In the rows, 128 means zero.
A single turn carries every row of the set below to another of its rows. Some are shown first; where does it send the rows asked next?
kur: [122 104 134 148 112 145 104 127  74 104 125 158 136 110 142 121 156 148
 133 144  78 112 104]
lev: [124 134 135 153 121 117 152  98 146 121 115 101 140 145 111 115  87 136
 123 138 163 130 144]
vaz: [122 135 133 151 128 117 158  99 151 118 125 104 136 150 117 113  90 141
 131 143 164 139 142]
Sosat: [105 141 130 156 128 124 140 104 153 129 118 106 130 154 115 120 101 123
 125 151 164 146 139]
bamim: [137 145 131 125 143 110  97 147 104 128 113 147 174 142 147 105 140 177
 107  92 112 178 105]
mumig: [122 135 136 161 131 125 153 100 161 142 130 110 132 138 105 113  89 129
 125 137 166 147 120]
zas: [143 132 125 110 131 144 110 141 123 138 155 156 167 116 113 168 166 120
 106 142  99 125 103]
bamo: [136 110 130 108 121 142 128 117  95 146 155 158 154 120 136 124 146 127
 122 147  66  94 133]
lus: [127 112 120  99 124 128  81 111 123 131 176 135 145 120 140 157 159 139
 121 132 105 141 111]
pefi: [121 134 130 143 110 156 121 124  80 144 137 148 134 113 136 104 145 134
 152 172  91  87 122]
leg: [116 100 130 139 118 131  75 113  92  99 143 150 130 117 159 135 152 162
 135 127 104 157  93]
gedok: [132 154 133 136 120 148  96 156 116 121 131 136 159 109 110 161 169 132
 126 155 144 122  93]
galiz: [126  88 169 142 119 127 112 138  94  94 117 156 158 110 143 123 155 164
 128 103 103 124 100]
tuger: [148 142 101 109 139 151 120 115  98 150 162 165 156 130 148 144 141 123
 113 154  79 140 113]
Saru: [140 119 141 148 124 143 102 151  99  97 121 166 161 103 122 155 165 144
 116 128 109 134  76]
fuf: [134 142 122 158 121 126 150 101 147 127 121 105 132 135  94 126  91 127
 122 154 161 130 129]
Begog: [154 121 149 107 147 142 157 129 105 152 140 173 187 128 148 121 134 137
 109 115  80 120 123]
Mag: [152 173  94 143 134 163 115 117  86 145 143 155 146 119 142 137 128 138
 136 171 113 146  89]
fosig: [147 162  85 130 127 126  85 132  83 132 124 146 148 136 133 116 140 155
 111 141  92 164 102]
nelov: [142 137 109 150 140 154 104 120  80 120 133 177 146 124 157 136 142 147
 123 142  91 169  80]
gor: [130 145 120 155 121 127 150 102 148 121 131 104 130 141 100 126  95 129
 129 165 159 131 130]
tiza: [147 146 153 125 142 127 112 127 128 126 138 137 176 122 152 142 129 176
 129  93 157 170  92]
tir: [120 141 128 163 128 137 162 108 151 138 132 118 131 142 101 111  98 118
 133 167 155 132 125]
tol: [137 117 118 126 108 104  70 123 104 126 149 125 132 110 120 108 144 176
 124 110 107 150  90]
Moku: [123 133 139 158 127 121 153 103 164 130 136 108 132 139 103 117  95 134
 132 143 169 140 123]
bule: [136 118 116 143 106 126  98 137  87 145 132 147 132 105 100  89 151 146
 123 138  75 111  95]
puga: [118 104 186 128 120 120 118 134 118 124 129 129 167 116 148 109 142 174
 142  95 135 111 121]
foze: [113 134 146 159 136 128 168 107 154 136 124 117 139 151 118 102  91 132
 132 144 158 137 136]
zoder: [131 134 135 159 124 127 175 100 143 131 128 114 136 140 107 103  83 134
 134 150 150 122 136]
fudu: [145 123 146 143 146 137 115 131 103 109 126 170 171 120 160 137 140 167
 118  99 116 178  78]
Milu: [132  92 169  98 130 119 118 127 130 132 156 142 174 120 141 137 153 151
 118  96 106 119 123]
dogor: [138 148 130 142 140 133 125 164  90 148  97 170 173 140 131  88 148 149
 109 124  86 139 107]
linuz: [134 125 151 133 134 135 140  97  90 149 141 147 154 126 180  83 104 179
 153 112 107 136 118]
gok: [119 147 126 158 130 134 164 107 141 127 120 115 134 153 116 108  91 125
 131 166 150 127 144]
Nizus: [138 100 144 100 140 125 129  98 106 146 161 152 160 135 172 114 124 158
 124 105  82 136 132]
Zesof: [154 151 154 143 137 152 167 141  87 142 106 164 182 121 143 107 124 148
 131 130 107 103 118]
gire: [129 106 137 144 134 139 114 105  76 117 130 168 143 125 178 102 128 169
 136 118  81 158 104]
ser: [114 142 127 166 132 138 153 104 152 148 125 121 128 146 104 112  95 115
 125 160 154 142 123]
bipad: [114 129 130 128 117 132  68 110 119 126 167 121 128 115 145 140 147 162
 148 134 145 156  92]
sif: [118 142 123 156 123 128 156 102 137 129 110 109 133 150 111 111  96 123
 125 160 152 125 149]
bogag: [133 132 131 164 126 125 171  98 145 138 120 113 137 134 102 109  84 129
 126 144 152 127 128]
loz: [145 123 137  97 150 126 109 121 132 137 161 150 178 131 153 160 144 149
 109 103 118 168 102]
dis: [105 136 139 160 134 128 159 101 151 145 117 119 134 155 123 101  93 127
 130 146 155 139 138]
dige: [127 102 163 138 121 109 109 153 112 145 124 149 158 114 114  82 154 166
 121  93  98 127  99]
Pab: [125 137 132 140 128 125  87 172 118 139 125 151 158 122 102 120 175 141
 109 121 111 148  83]
Buren: [147 128 118 126 123 110 105 114  73 136 125 143 146 128 146  76 117 183
 124 112  78 140 116]
noguf: [153 123 147 154 138 151 143 145  84 115 107 183 174 112 141 122 144 151
 117 121  89 136  89]
Rov: [110 147 127 155 131 127 147 110 159 127 130 109 135 152 113 122 103 127
 129 156 169 146 132]

dogor turns into Buren
Sosat turns into fuf
Now find these:
zoder turns into foze
noguf turns into gire
tuger turns into bamo
linuz turns into puga

